One turning vector, and how many ticks it has turned:
The counts run from 0 to 204.
[ 2.81 -2.13  0.42  3.08  1.76 -1.08  0.49  0.40 -2.48 -2.26  3.88  2.24
 -0.29 -2.39  1.53 -0.90  3.84  2.78 -1.72 -2.43 -0.33 -2.83  0.78 -0.71
  0.96  0.64  0.60  5.90  0.80  3.44 -0.26 -0.19 -0.19  0.08 -1.55  1.03
 -2.22 -2.78  0.36 -0.64 -0.68] : 76
[-1.25  1.20  2.67  1.72 -0.33  2.44  2.48 -4.78  0.02 -0.19 -0.17 -1.29
 -1.14  1.30  1.56 -2.30 -0.18 -1.08  1.59  0.87  0.14  1.55 -0.41  2.42
 -3.41  1.19 -2.46  0.54 -0.25 -1.69 -1.84  2.91 -3.46 -1.87 -0.89 -1.53
  3.40 -3.04  3.70 -0.60 -1.18] : 33
[ 3.18  0.52  1.54  2.86 -0.55  2.09 -2.20  1.43 -3.28 -1.91  2.94 -2.31
 -0.93  0.52  0.23  2.24  1.55  4.73 -1.85 -0.23 -0.70 -1.72 -0.01 -0.86
 -1.17 -1.46  2.95  4.44  0.77  2.81 -0.48  0.64  2.92 -0.37 -0.23 -0.17
  1.38 -1.54  2.66  1.15  2.27] : 79
[ 1.47  0.58  0.71  1.43 -0.83  2.21  0.95 -2.08 -2.75 -1.54  1.64 -0.56
 -0.76  0.18 -0.08 -1.84  0.96  1.94 -0.67 -1.61 -0.73  1.57  0.75  0.53
  1.46  1.25 -4.16  1.92  0.81 -0.07 -2.82  2.71 -2.59 -3.42 -1.30  1.96
  4.22 -5.53  4.35  1.11  1.27] : 154
[ 0.49  1.66 -0.89 -0.54 -0.83  2.13 -1.18 -2.97  0.19  1.21  1.18 -2.69
 -2.07  3.05  1.65 -0.17  1.80  0.29 -2.97  0.76 -2.70  0.46  1.07  0.14
 -6.15 -0.35  0.61  4.50  1.05  5.14 -1.58  3.11  0.86  0.71  0.92 -0.90
 -0.08 -0.73  0.69  2.04  1.71] : 195
[-1.08  0.45  1.56 -1.01 -0.80  3.58 -0.23 -4.13 -2.29  1.48  1.69  0.29
 -2.72  1.20  2.10 -2.02 -0.07 -2.96 -1.90 -1.71 -0.08 -0.54 -1.56 -0.47
 -3.92  1.31 -2.08  5.09  1.42  4.30 -2.96  0.42 -3.37  0.16  1.51 -1.13
 -2.01  0.31  0.91  0.38 -0.36] : 13
[ 0.26 -0.31  2.69 -1.85 -1.07  3.17 -3.70 -0.83 -2.16 -0.06  0.63 -3.48
 -1.85  2.78  0.95  2.28  0.44  0.65 -2.88 -0.65  0.53 -3.19 -1.13 -2.43
 -2.64  1.22  2.40  4.08  3.32  3.38 -0.90  0.43  2.33  1.01  1.41  0.67
 -3.99  3.42  0.55  0.15 -0.57] : 2
[-0.82  1.18  5.47  1.49 -2.60  4.43 -1.09 -4.29 -0.13 -0.22 -1.22 -3.79
 -2.38  0.81  1.23  1.11 -2.37  0.75 -0.12 -0.42  0.21  1.14 -1.35 -0.64
 -4.45 -0.04 -1.37  3.16  1.02  0.21 -2.47  0.52 -2.30  1.21  1.29 -1.86
  2.69 -0.70  2.50 -0.30 -1.29] : 21
[ 1.50 -0.90  1.48 -1.41  0.59  1.27 -1.25 -0.70  2.36 -4.26  1.69 -1.53
 -2.47  1.39  1.49  1.90  1.40  1.01 -4.62 -1.56 -1.03 -0.48  2.12 -0.20
  0.10  0.07  1.73  4.47  0.75  1.44 -3.23  4.10 -1.44  2.58 -0.44  4.96
 -2.87 -1.24 -0.25  1.71 -2.57] : 182
[ 0.61 -1.60  1.64 -2.51  0.44  3.39 -1.54 -5.89  0.47 -0.83 -2.38 -1.69
 -3.17  1.85  3.28 -1.65  0.02 -2.90 -0.64  2.14  0.98 -0.88 -0.88  0.11
 -2.72  0.71 -0.32  1.19  1.22  1.24 -3.34  4.04 -3.08  0.40  0.26 -1.00
 -2.43  1.02  1.44  1.06 -2.20] : 118
[ 0.49 -0.70 -0.63 -0.99 -0.31  0.86 -0.36 -2.99  1.04 -1.14 -0.44 -2.54
  0.17  3.83  2.09 -3.20  0.63 -0.60 -0.50  0.33 -0.25  1.21  2.29  0.11
  1.59  2.03 -4.61 -1.56  2.47 -2.27 -2.21  4.53 -1.76 -2.49 -1.45  3.66
  2.06 -2.95  3.55  1.07 -1.95] : 49
[ 2.23  0.71  4.31  5.31 -0.63  0.97  1.36 -2.16 -0.12 -3.62  3.19  1.06
  0.01 -1.93  0.18  1.35  1.73  1.99 -3.66 -2.20 -0.90 -1.10  2.25  0.58
 -0.41  1.02  0.62  4.74 -0.75  2.81 -0.85 -0.99 -1.11  2.00  1.84  2.15
 -0.53 -1.97 -1.23 -0.34  0.07] : 81
[-0.20 -0.11  3.14  1.77 -1.74  1.72 -1.53 -5.55  2.29  0.48 -3.38 -4.59
  0.63  4.12  2.77 -0.60 -1.03  0.56 -0.83  2.41 -0.69  0.92  1.85 -0.25
 -2.97  1.87 -3.39  0.23  2.89 -0.46  0.52  2.33 -0.41  1.13  0.10 -1.22
  0.55 -0.63  1.23 -1.12 -1.73] : 126
[ 2.80 -0.81 -0.25  3.25 -1.50  0.07  0.53 -0.10 -1.77 -2.93  4.76  1.25
  0.45  1.75  1.44 -3.49  1.79  1.51 -3.33  0.39 -2.39 -0.23  1.66 -0.36
  0.19  2.63 -2.53  2.52  3.83  2.64 -0.09  0.68  2.00 -1.24  1.25  3.43
 -2.51 -0.27  1.42 -1.05  3.74] : 70
[-1.11  1.56  3.96  2.73 -1.92  2.04 -0.45 -3.95  1.50  0.45  0.77 -2.34
  0.20  2.55  0.47  0.68  0.59  0.04 -3.36  0.53 -1.11 -0.68  1.16  0.27
 -4.45  3.03 -0.96  4.16  1.63  2.91  0.62  0.19  0.27  2.42  2.53 -0.15
 -1.99  1.66 -1.64 -2.58  0.52] : 5
[ 1.97 -1.24  3.52  3.03 -2.69  2.08 -1.25 -1.60 -1.54  0.49  2.26 -2.15
 -1.27  1.75  2.74 -0.85 -0.01 -0.21  0.34 -1.74  0.90 -3.24 -2.07 -1.49
 -3.35 -0.27  1.58  2.33  2.65  3.65 -0.74 -1.58  0.87  1.57  2.15 -1.21
 -4.31  4.14  1.07 -0.88 -2.18] : 204
[ 0.66 -2.61  2.45  0.12  1.71  0.14  0.91 -3.12 -1.44 -1.07 -0.32  0.58
 -1.77 -1.31  3.55 -3.03  1.24 -1.88  3.41 -1.43  1.70 -1.41 -1.04  1.41
  0.79  0.82 -0.97  1.15 -0.16 -1.64 -1.97  2.01 -5.16 -1.55 -3.08 -0.64
 -0.39 -2.40  2.78  0.02 -4.50] : 36
[-0.55  2.57  3.23  3.98 -2.12  2.47  0.25 -2.01  0.48 -1.75  3.48 -3.21
  0.84  0.01 -1.01  2.62  1.44  2.57 -3.31 -4.40 -0.46 -0.06  2.35 -0.83
 -1.71  0.75  0.63  4.07 -0.15  2.08 -1.43 -0.01  0.31  0.00  1.12  3.02
  2.98 -2.94 -0.27  1.43 -0.45] : 85
[ 2.90 -3.04 -1.68 -1.21  0.90 -0.91 -2.26  0.46 -2.79 -1.23 -0.64 -2.28
 -0.75  2.81  2.43 -1.23  3.26  3.09  1.22  2.64 -1.18 -1.16  0.74 -0.45
  2.29  0.26 -0.16  0.95  3.02 -0.29 -0.52  3.76  1.08 -2.54 -3.86  0.15
  0.49 -2.76  4.71  0.79 -0.52] : 55
[-0.90  0.69 -0.31  0.40  0.04  0.76 -0.44  2.37 -1.14 -2.08  4.65 -2.85
 -0.46  3.07 -0.59  0.20  4.35  3.15 -0.24  1.61 -2.26 -1.34  1.29  1.86
 -0.51  1.23  2.47  3.00  0.93 -0.50  0.26  3.29  3.18 -3.88 -2.39  2.40
  0.37 -3.06  1.98  0.97  0.31] : 172
[-0.39 -1.05  3.95  1.69  0.88  2.92  0.43 -1.20 -2.23 -3.82  4.45  0.12
 -2.90  0.79 -0.04  0.27  3.04 -1.23  0.74  0.63  0.98 -2.87 -1.49  1.45
 -3.70  0.05  5.14  2.74 -0.73  0.19 -0.98  0.45  0.51 -0.83  0.95 -0.78
 -3.57  2.87  0.67 -1.87 -0.66] : 99
[ 0.23 -3.42  1.97 -0.51 -1.16  0.05 -3.05 -1.80 -0.97  1.54 -2.93 -5.08
 -0.18  3.02  3.39 -0.69  1.51 -0.35  3.25 -0.39  1.63 -2.64 -0.08 -2.10
 -1.19  0.22 -0.73  0.55  3.50  0.43 -0.27 -0.01  0.20  1.11 -1.37 -0.70
 -3.11  1.28  1.45 -0.06 -5.11] : 124
[-0.84  1.14  3.80  2.63  0.05  1.32  0.98 -4.34 -1.31  1.44 -1.20 -1.51
 -1.15 -0.44  1.92  0.94  2.01  0.93  0.72  0.09  0.55 -0.73  0.32  0.21
 -4.46  1.00 -0.73  4.98 -0.81  2.46 -0.14  0.20 -3.09  2.20 -0.64 -4.32
  1.84 -3.42 -0.65 -0.85 -2.99] : 16
[ 1.20 -1.43  3.98  1.73  0.38  0.24 -0.61 -3.89  0.84 -1.09 -0.30 -0.15
 -1.05 -0.65  0.93  1.59  2.67  0.25 -3.53  0.01  0.27 -2.21  2.16 -0.92
 -1.49  2.70  0.48  5.92  0.11  2.95 -0.61  0.34 -1.27  3.83  1.10  0.38
 -4.14 -0.11 -2.90 -0.44 -1.88] : 0
[ 0.96 -1.34  2.22  2.42  0.09  1.15  0.87 -4.07  1.07 -0.05  1.13  0.90
 -2.13 -0.50  3.18 -1.13  2.65 -1.05 -2.42 -1.34 -0.07 -1.69  1.61 -0.07
 -3.30 -0.11  0.35  5.12 -0.23  5.23 -2.04  0.85 -3.49  3.66  0.88 -1.32
 -3.51 -0.66 -2.00  0.48 -2.31] : 198
[-1.36  0.68  4.92  1.93 -1.24  3.30 -0.63 -2.16 -0.22 -1.73  1.79 -3.93
 -1.04  3.01 -0.44  2.63  0.98  0.56  0.29  1.73  0.10 -2.01 -0.59  1.39
 -5.29  1.01  5.50  1.52 -0.41 -1.04  0.30  0.82  2.34 -1.07  1.16 -1.25
 -0.27  2.36  1.12 -0.65 -1.56] : 103
[ 1.01 -2.54  3.89  2.10  0.40  0.80 -0.48 -0.75 -1.65 -2.50 -1.20 -2.64
 -0.22  1.79  1.70 -0.11  1.38  2.15  4.41  3.14  0.11 -1.47 -1.26  1.79
 -0.08  0.00  1.20  0.92  0.97 -4.25  0.08  1.37  0.16 -1.48 -2.86 -2.51
  2.77 -1.94  3.94 -1.26 -3.99] : 39
[ 0.95 -1.32  0.66  0.85  0.31 -0.13  0.60 -0.26 -4.06 -0.08  2.97  0.58
  0.20 -1.50  1.19 -2.36  2.55  1.68  0.90 -3.91  0.60 -0.49  0.32 -0.50
  3.80  1.38 -3.55  1.81  1.65 -0.55 -1.98  1.13 -2.88 -3.65 -3.60  2.97
  2.18 -5.08  3.43  1.07 -1.69] : 153
[ 3.98 -4.48  0.09  0.51  1.31 -1.24 -1.99  0.85 -0.58 -2.77 -0.95 -1.78
 -0.37 -0.45  2.11 -0.45  2.47  3.33 -1.46 -1.03  0.26 -1.07  2.75 -2.48
  4.62  0.20 -1.10  1.78  2.97  0.19 -0.90  2.53 -0.45  0.89 -3.54  3.63
 -0.60 -3.17  2.24  1.17 -3.50] : 60
[-0.06 -1.85  0.82  3.00 -0.44 -0.99 -0.75 -2.11 -2.47  2.97 -2.06 -3.77
  1.38  2.89  2.67 -2.47  3.01  1.85  2.87  2.33 -0.52 -1.30  0.33 -0.32
 -2.04  1.85 -3.45  1.60  2.79  1.12  2.51  0.79  1.22 -1.21 -2.53 -4.57
  1.27 -2.71  1.36 -1.62 -1.96] : 132
[ 1.00 -2.84  2.28 -1.03 -0.87  0.83 -2.44  0.21 -1.16 -1.47 -0.65 -4.01
 -0.59  2.76  2.45 -1.21  0.18  0.18  3.59 -0.27  1.60 -1.10 -0.20 -1.20
  2.02 -0.35  1.02 -1.19  3.02 -4.00 -1.38  1.38  0.58 -2.46 -2.86  1.73
 -0.24 -0.27  4.85 -0.10 -4.97] : 43
[ 1.09 -1.87 -0.11  2.05  0.53 -0.72  0.09  0.23 -1.21 -1.24  0.91 -1.64
  1.42  3.54  2.29 -2.92  3.99  1.95  2.54  4.04 -2.10 -1.58  2.04  2.40
  0.16  2.58 -1.15 -0.52  2.59 -2.22  2.48  3.03  2.19 -2.70 -2.95 -0.68
  0.37 -2.28  2.36 -0.96 -1.21] : 51
[-1.61  0.24  4.94  0.45 -0.92  1.22  1.76 -4.29  2.33 -1.10  1.61 -0.92
 -0.47  0.22  1.66  0.55  2.01 -2.36 -0.84 -2.28  1.81 -2.57  1.19  1.22
 -1.42  1.97  1.63  1.53 -0.47 -0.17 -1.50  0.78 -2.23  0.27  0.78  2.33
 -3.92  1.07 -1.64 -0.64 -5.60] : 105
